In the data rows, 128 means zero.
The same things were measured in two ways. The second way is not exact.
Here are some of them measured both ways, the first way above the second, with a blank line after each pair.
[135 128 148 151 160 202 114 116 144 145 100 105 128  96 124 131 125 138]
[126 129 172  92 111 142 129 121 102 139 120 172 119]

[149 115 139 136 144 107 153 110 120 136 113 124 100 166  92 121 104 122]
[141 124 109  98 116  86 122 137 129 146 137  55 128]

[106 139 110 125 123 145  99 147 135 132 137 121 165  94 166 140 157 132]
[111 122 150 137 110 162 126 140 162 106 136 197 133]

[116 148 143  73 141 127 126 142 119  73 152 147 173 111 196 147 144 115]
[ 79 101 124 162 134 135 126 149 166 107 159 231 106]

[139 121 134 146 140 146 135 121 134 142 107 118 113 136  98 119 118 129]
[142 123 112 102 119  98 128 118  99 147 139  89 139]

[114 163  78 111 108 103  80 155 141 137 163 142 186  65 189 137 167 134]
[148 122 155 137 129 185 152 123 132  88  99 226 146]

[123 143 102 146 102 116 105 149 134 146 135 139 129  97 120 114 137 147]
[166 111 144 135 113 165 146 137 109 112 103 149 149]

[130 153 163 155 104 169  92 160 172 139 153 189  89  55 121  86 125 174]
[178  91 188 150 106 157 113 151  36 111 109 200 147]

[122 106 174 137 144 229 141 130 131 122 112 124 100 113 125 118 123 146]
[117 121 172 112 136 116  90 151 100 124 125 154 108]

[140 146 150 119 138 104 113 134 150 119 150 174 113 106 127 123 110 132]
[136 117 137 137 121 117 113 145  99 125  93 155 127]

[136 129  99 144 120  62 134 116 125 150 116 119 128 150  92 132 115 124]
[151 122  95 105 121 118 146 121 127 135 128  69 158]

[151 148 158 114 134 101 134 131 137 111 152 183 101 118 116 111  94 134]
[138 113 112 153 119  88 120 172 114 121  94 139 128]

[165 172  93 143 122  50  96 129 140 162 135 150 150 108  97 137 101 129]
[194 116 119 113 105 130 177 117 105 133  90 101 168]

[107 116  91 167  72 151 113 155 129 168 132 120 114 106 114  99 171 167]
[163 133 178 147 126 165 112 135 108  98 122 106 152]

[153 136 126 138 146 125 116 123 141 146 121 131 130 116 101 135 109 122]
[156 126 141 128 117 124 136 124 104 160 121 131 133]

[128 114 154 148 137 226 123 125 146 142 109 113 102  92 127 122 122 143]
[148 134 157 116 124 154  97 127  86 132 116 163 124]

[111 117 145 113 148 166 148 117 119  94 123 105 134 142 166 134 148 116]
[ 85 138 122 124 152 121 124 110 147 122 150 168  94]

[140 149 170 130 119 153 119 146 156 115 158 189 101  91 123  99 118 146]
[142  95 158 161 134 144 103 167  87 106 108 199 143]

[139 124 137  94 146  52 151 101 114  98 123 130 138 182 120 151 103  91]
[ 89 148  46 124 154  83 132 113 165 144 132  71 117]

[130 127 140 143 155 196 111 126 145 140 106 107 129 103 127 136 117 133]
[132 116 157 116 114 138 120 115 101 157 119 162 117]

[122 113 110  84 116  45 162 119  92  93 135 128 141 202 137 145 130  93]
[ 84 156  69 144 147  82 151 120 210 116 156  36 122]

[166 170 117 127 173  93  95 119 141 143 127 130 167  91 133 157  95 106]
[152 120 117  82 121 151 154 106 106 164 118 169 132]

[152 128 122 146 173 164 121  99 136 159  96  86 147 115 109 157 114 114]
[146 140 124  86 111 112 141 112  91 153 111 123 106]

[113  80 213 128 149 255 162 121 129  89 113 118  77 146 132 107 120 135]
[ 83 110 158 129 151 104  71 126 108 148 158 140  87]

[120 111  85 151  70  89 133 146 123 155 143 139  97 150  89  93 148 147]
[146 162 126 166 131 133 129 129 119  99 116  37 167]

[110 102 170 108 130 160 159 122 112  87 126 135  94 159 136 116 134 131]
[ 74 125 132 122 164  92 101 132 153 125 130 120  85]

[138 140 170  94 149 115 134 128 129  95 147 173 118 126 135 136  99 119]
[103  93 131 135 122 108 123 184 133 122 128 168 107]

Now 12 new things, measured the second way only, each followed by its number:
[104 157  92 102 148 100 170  74 177 171 162  56 106] 0
[ 69  92 151 149 130 159 122 161 150 120 137 255 106] 1
[ 85 126  86 172 146 117 124 154 188  97 146 144 105] 2
[ 86 123 137 156 143 125 129 137 178 126 147 147 102] 3
[148 134 131 180 123 114 124 172 150  87 125  92 150] 4
[ 94 108 161 142 135 157 106 159 131 131 129 255 127] 5
[171 120 135 135 123 148 142 115 107 124 105 115 147] 6
[ 67 143 138 161 143 125  74 133 168 119 178  93  83] 7
[148 113 156 117 128 125 138 116  93 142 131 165 122] 8
[149 149  77 152 133 126 141 125 181 121 147   6 184] 9
[143 124 128  68 111 128 146  89  87 191 119 157  99] 10
[ 94 115 127 121 128 137 129 119 154 132 140 207 101] 11
A few of them come next, measured the first way, each followed by the number of its row above:
[111 124  94 126  76  84 135 155 118 137 157 159 114 140 112  96 151 146] 4
[142 145 141 137 142 166 106 131 139 139 124 122 128  99 122 128 116 132] 8
[126 109 102 127 157 113 143  97  99 128  97  56 159 182 133 167 134 100] 0
[ 89  76 168 118 110 193 165 132 113  94 118 112  85 167 143 111 147 134] 7
Now 12 new things, measured the second way only, each followed by its number:
[116 163  89 110 151 102 135  99 161 126 156  42 119] 0
[ 90 128 133 159 144 133 109 144 157 110 135 139 117] 1
[ 87 151 162 102 124 159 167  77 168 145 164 171 125] 2
[193 154  69 124 121 117 164 109 144 124 121   2 183] 3
[144 141 126  56 113 158 150  81  89 184 113 144 147] 4
[166 126  74 136  93  98 136 139 135 121 126  39 160] 5
[166 115 109 116 118 124 133 133 113 139 111 123 140] 6
[118 129  88 140 134  96 108 146 136 132 115  76 145] 7
[179 150 105  96 124 120 144 118 121 119 140  16 154] 8
[154 106  96 136 113 107 126 146 111 125 113  89 151] 9
[ 69 115 121 124 148  99 111 140 151 126 154 117 100] 10
[111 130 141 142 147 124 109 137 159 120 143 140 104] 11
A few of them come next, measured the first way, each followed by the number of its row above:
[161 139 103 128 108   0 133 131 126 139 150 174 124 161  78 123 102 111] 5
[153 146 109 142 170 140 106 111 138 168  95  79 170 100 128 158 119 111] 4
[145 133 137 111 133  68 147 119 120 114 132 147 118 158 116 124 106 119] 7
[123 112 166 112 144 151 154 118 115  87 131 133 104 159 133 120 119 124] 10
Now 12 new things, measured the second way only, each followed by its number:
[120 132 144 111 140 117 115 110 112 134 129 151  97] 0
[157 101 120 148 100 137 102 168  88 124  94 191 135] 1
[179 120 103  69 101 126 152 122  75 162 100  78 154] 2
[146 164 104 148 144 152 141 116 172  87 139  14 178] 3
[183 133 101  97 104 144 157 108  99 121 102 122 158] 4
[150  95 143 134 117 114  85 151 108 117 116 130 137] 5
[101 137  89 128 135 125 141 125 181 120 133  92 140] 6
[176 106 124  87 107 123 145 123  75 156  98 155 116] 7
[133 108 137 139 112 128 104 139 124 110 112 123 120] 8
[126 122 180 154 130 186 146 134 153 109 127 172 134] 9
[179 102 152  81 109 139 160  85  59 178 119 140 130] 10
[131 161 113 160 134 131 145 136 153  94 138  44 173] 11
A few of them come next, measured the first way, each followed by the number of its row above:
[133 130 149 134 124 151 133 142 136 120 136 162 106 118 116 106 123 146] 8
[150 167 162 118 131 115 110 142 153 119 161 187 116  81 127 120 101 137] 1
[112 125  66 134  71  53 129 144 117 147 153 140 132 157 120 106 159 130] 11
[126 120 156 142 116 149 132 145 144 123 138 169  96 118 106 104 115 144] 5
Now 12 new things, measured the second way only, each followed by its number:
[ 98 118 159 170 147 148 131 117 154 109 133 176 132] 0
[139 107  91 133 114  93 115 154 109 136 100 100 140] 1
[ 91 112 128 144 141 143 132 133 143 128 131 253 108] 2
[136 137  80 114 130 108 163  92 139 159 148  66 110] 3
[135 140  90 122 107  90 146 146 129 149 123  68 142] 4
[ 66 133 135 140 153 130  96 129 150 122 155  92 100] 5
[153 108 166 143 121 151 103 155 103 111 118 168 125] 6
[ 71 130  94 158 135 106 144 139 184 118 159 136  91] 7
[ 92 161 166 170 167 167 124 129 168  78 166  76 125] 8
[150 150 174 169 133 160 111 133 151  82 133 116 171] 9
[202 137 122 126  94 146 171 119 100 138  87 111 159] 10
[ 98 147 139 106 126 176 156  94 140 127 125 192 116] 11
A few of them come next, measured the first way, each followed by the number of its row above:
[141 123 118 126 152  88 138  96 111 135 110 102 152 170 115 150 106  95] 3
[ 69  81  87 145  54 200 146 151 102 124 129  84 106 148 149  94 198 154] 8
[113 130 138  77 131  64 154 119 106  76 148 136 148 171 171 144 130 100] 7
[120 160 139  84 153 123 104 139 134  99 146 139 184  86 202 157 139 111] 2
Now 12 new things, measured the second way only, each followed by its number:
[ 92 131 148 147 146 110 103 125 125 118 133 101  97] 0
[181 138 110 128 118 121 157 137 112 133 102 116 159] 1
[182 125 151 103 114 112 163  94  89 149 113 135 146] 2
[117 173 177 169 141 167 140 117 154  80 150  64 147] 3
[177 132 107 106 111 100 146 145 119 151 119  82 140] 4
[128 125 106 126 110 107 126 121 131 124 135 115 131] 5
[171 144 119  86 119 140 162 102  73 165 115  92 158] 6
[116 120 102 103 138  89 106 135 119 143 106 154 104] 7
[ 97 129 171 150 134 135 101 136 129 113 153 140 125] 8
[141 130 156 140 124 161 139 144 121  99 127 154 157] 9
[118 108 112 116 140  99 100 119  97 161 127 136  89] 10
[106 111  85  95 120  95 117 125 137 158 135 124 114] 11
A few of them come next, measured the first way, each followed by the number of its row above:
[153 130 170 108 171 115 145 106 125 104 119 140 119 143 119 143  99 107] 7
[160 139 112 140 142  63 134 117 125 153 121 131 132 151  94 139  94 117] 4
[101 104 144 141 107 193 133 142 133 116 130 120  95 120 136 108 145 153] 8
[ 73  84  83 151  53 185 128 159 117 149 126  86 115 135 139  93 190 159] 3
Now 12 new things, measured the second way only, each followed by its number:
[162 145 118  60 115 133 149  84 109 175 136 105 134] 0
[178 133 172 167 124 181 121 143 100  76 104 121 169] 1
[152  81 136 119 126 135 128 150  83 143 100 198 116] 2
[149 128 150  90 102 133 149 106 120 155 121 129 107] 3
[ 53 145  54 157 151  92 110 156 212 123 151  96 132] 4
[106 132 160 120 134 133 109 128  83 134 116 165 102] 5
[ 33 144  93 174 175 102 111 132 224 119 174 114  84] 6
[ 93 155  94  94 149 103 160  84 164 176 166 104  92] 7
[177 144 132 118 109 159 145  86 115 125 117 103 167] 8
[136 128 184 112 129 156 111 125  90 130 103 216 112] 9
[138 169  96 136 133 104 138 135 156 115 135  43 149] 10
[144  83 168 156 121 125  66 168  83 106  99 222 130] 11
A few of them come next, measured the first way, each followed by the number of its row above:
[123 113  92 136  82  75 147 136 115 135 130 122 114 172 108 108 145 133] 10
[127 105 118 118 179 160 147  91  98 127  86  39 172 163 150 177 130  91] 7
[132 138 145 154 143 221 100 130 145 148 114 115 121  70 139 131 132 151] 9
[116 126 134  66 118  15 170 128 100  72 162 169 132 194 148 130 133  99] 4
Now 12 new things, measured the second way only, each followed by its number:
[167 136  68 140 132  99 153 136 156 124 110   0 167] 0
[ 83 145 143 151 138 158 161 122 182 101 153 205 152] 1
[118 127 120 134 129 114  94 138 127 131 133  91 112] 2
[106 139 133 125 134 161 165 121 150 146 142 178 131] 3
[104 169 129  87 137 138 144  79 159 159 165 104 107] 4
[180 129 104 100 118 151 173 101 104 165 114 131 147] 5
[102 138 106  91 144  87 131 110 130 156 142  81 115] 6
[164  94 150 163 108 136 104 165  79 109 112 179 147] 7
[122 144  69 132 138 113 145 133 155 101 119  28 133] 8
[ 68 148 130 108 148 142 133  85 169 147 170 184 105] 9
[145 152 152 167 120 155 116 129 122  74 123 113 151] 10
[100 108 134 143 138 157 146 113 145 128 128 252 114] 11
A few of them come next, measured the first way, each followed by the number of its row above:
[103 156  74  95 108 111  98 148 122 112 157 124 195 102 196 146 186 122] 1
[ 99 108  99 157  70 142 115 151 135 153 145 135 107 117 117  91 165 157] 10
[112 157 126 104 141 153  97 145 129 105 141 131 177  77 190 158 148 120] 11
[102 115 123 115 167 201 132 111 114 111  95  58 175 128 186 173 156 105] 9
Now 12 new things, measured the second way only, each followed by its number:
[ 93 168 182 151 161 133  85 134 147  92 146  75 101] 0
[ 86 126 174 108 130 112  92 115 112 158 154 121  77] 1
[145 141 148 133 111 126 124 120 114 122 117 178 120] 2
[139 135 128 155 112 141 127 157 135 107 109 101 164] 3
[112  80 183 138 136 121  81 147  82 101 125 183  94] 4
[ 82 127 155 125 124 119  89 147 104 143 139 152  96] 5
[123 105 122 116 125 115  97 155 108 138 116 124 102] 6
[155 137 160 110 116 141 136 118  94 143 116 154 135] 7
[133 116 122 140 126 132 137 129 114 117 113 138 135] 8
[144 103 164  91 137 138 109 116  89 141 110 179 109] 9
[138 126  80 142 143  96 124 144 158 120 146  54 139] 10
[ 97 116  94 163 124 118 121 168 191 105 148 188 121] 11
A few of them come next, measured the first way, each followed by the number of its row above:
[135 134 154 146 159 202 121 113 138 132 104 109 126  98 129 133 109 134] 9
[141 126 174 120 144 135 150 120 128 109 129 155  95 141 111 124  95 126] 6
[106  70 189 150 151 255 155 106 120 121  83  86  74 137 120 110 132 148] 1
[132 123 115 116 107  56 154 120 117 120 138 138 122 179 106 125 116 113] 10
